Small tables with named rows and columns. After each table, cells are looked up by row and column.

reg
|  | pivuna | vunal | vop | bas | zep | big |
|---|---|---|---|---|---|---|
| kel | 61 | 151 | 124 | 130 | 44 | 85 |
| tugebot | 192 | 133 | 25 | 97 | 115 | 50 |
| gesed | 223 | 79 | 54 | 72 | 179 | 102 |
| doromok | 165 | 54 | 115 | 57 | 133 | 130 |

kel, bas: 130
gesed, bas: 72
gesed, vunal: 79
kel, pivuna: 61
doromok, vop: 115
tugebot, zep: 115
gesed, pivuna: 223
kel, big: 85
tugebot, vunal: 133
gesed, big: 102

peko:
         depag  pabened  mutogut    tev
guk      -3222    -1980    -2140  -5289
tibu     -3502      289    -1752  -4218
fanokul  -4966      -74      835  -1661
kenenes   -631    -1439      673  -1561
beni       490    -1320     1687   1165
bik       1153     1406    -1519   2296
bofipi    6426      657     -883   3526
pegud     -579      417    -2216  -1057
doki      4899      437     1088   5162

depag of pegud: -579
mutogut of tibu: -1752
mutogut of guk: -2140
pabened of pegud: 417
tev of bofipi: 3526
tev of fanokul: -1661
mutogut of pegud: -2216
tev of tibu: -4218
pabened of tibu: 289
pabened of bofipi: 657
pabened of doki: 437
tev of beni: 1165
depag of guk: -3222
tev of guk: -5289
depag of bofipi: 6426
depag of beni: 490

luku.csv
,ret,nurutes,votemeb,bor,poki,neso
nogug,5355,4411,3931,6563,5055,7179
tigiv,4046,5953,5404,4677,6455,5928
nuz,8460,8794,7012,3004,578,4275
lofever,3692,7955,7666,2764,6640,3669
toleg,7915,8537,6771,2888,810,4563
tuk,8169,8761,7060,2708,1005,4056
mit,8366,8787,6857,3173,1231,4131
lafu,3688,7674,7272,2898,7209,3921

What is the neso of nuz in luku?
4275
What is the votemeb of tuk in luku?
7060
What is the ret of tigiv in luku?
4046
What is the neso of lofever in luku?
3669
What is the votemeb of nuz in luku?
7012
What is the bor of nuz in luku?
3004
What is the votemeb of tigiv in luku?
5404
What is the ret of toleg in luku?
7915
What is the nurutes of mit in luku?
8787

kagofo:
fields: mub, dab, nim, zab, nogupab, kem, nufuni
zenidun: [-5, 26, 40, 67, 5, -21, 4]
sukig: [31, -10, -52, 22, 45, -1, 22]
fadeni: [31, -42, -24, 1, 13, 15, 8]
tivemom: [-2, 46, 68, -1, -28, 51, -29]

zab of sukig = 22
nufuni of fadeni = 8
nogupab of sukig = 45
zab of tivemom = -1
dab of sukig = -10
kem of sukig = -1
dab of tivemom = 46
nogupab of fadeni = 13
mub of zenidun = -5
nufuni of tivemom = -29
mub of sukig = 31
mub of tivemom = -2
dab of zenidun = 26
zab of fadeni = 1
kem of tivemom = 51
mub of fadeni = 31
nim of sukig = -52
nufuni of zenidun = 4
kem of fadeni = 15

Table bebabe
         rora  gipur  rizegu
dur        51     79      67
zopo       68     46      45
bif        78     75      89
gimep      62     63     127
nit        55     70      70
kegabak    58     58      61
pap        58     74      77
muz        58     51      46
risev      60     58     107
dafadu     72     58     232
sav        99     44      72
giv        70     55     160
pizetez    63     65      53
zuv        71     44      66

What is the rizegu of dur in bebabe?
67
What is the rizegu of bif in bebabe?
89
What is the gipur of nit in bebabe?
70
What is the rora of dafadu in bebabe?
72
What is the rizegu of zopo in bebabe?
45
What is the gipur of zuv in bebabe?
44
What is the rizegu of giv in bebabe?
160
What is the rora of pizetez in bebabe?
63
What is the rizegu of risev in bebabe?
107
What is the gipur of muz in bebabe?
51
What is the rora of dur in bebabe?
51
What is the gipur of giv in bebabe?
55

Table pafug
	siro	zovi	tunet	roz	vegum	kog	sas
lik	-2016	-2099	-2974	-8171	-3257	-4644	1807
fub	-4898	-4206	-347	-2457	901	-5763	-3196
ris	-7131	-2613	-1164	-3420	647	15	-4407
zudo	3095	-341	-2169	7074	-2486	-1737	-1364

siro of fub: -4898
sas of lik: 1807
vegum of fub: 901
tunet of zudo: -2169
kog of fub: -5763
kog of zudo: -1737
roz of fub: -2457
kog of lik: -4644
roz of lik: -8171
zovi of ris: -2613
zovi of lik: -2099
sas of ris: -4407
siro of zudo: 3095
roz of ris: -3420
roz of zudo: 7074

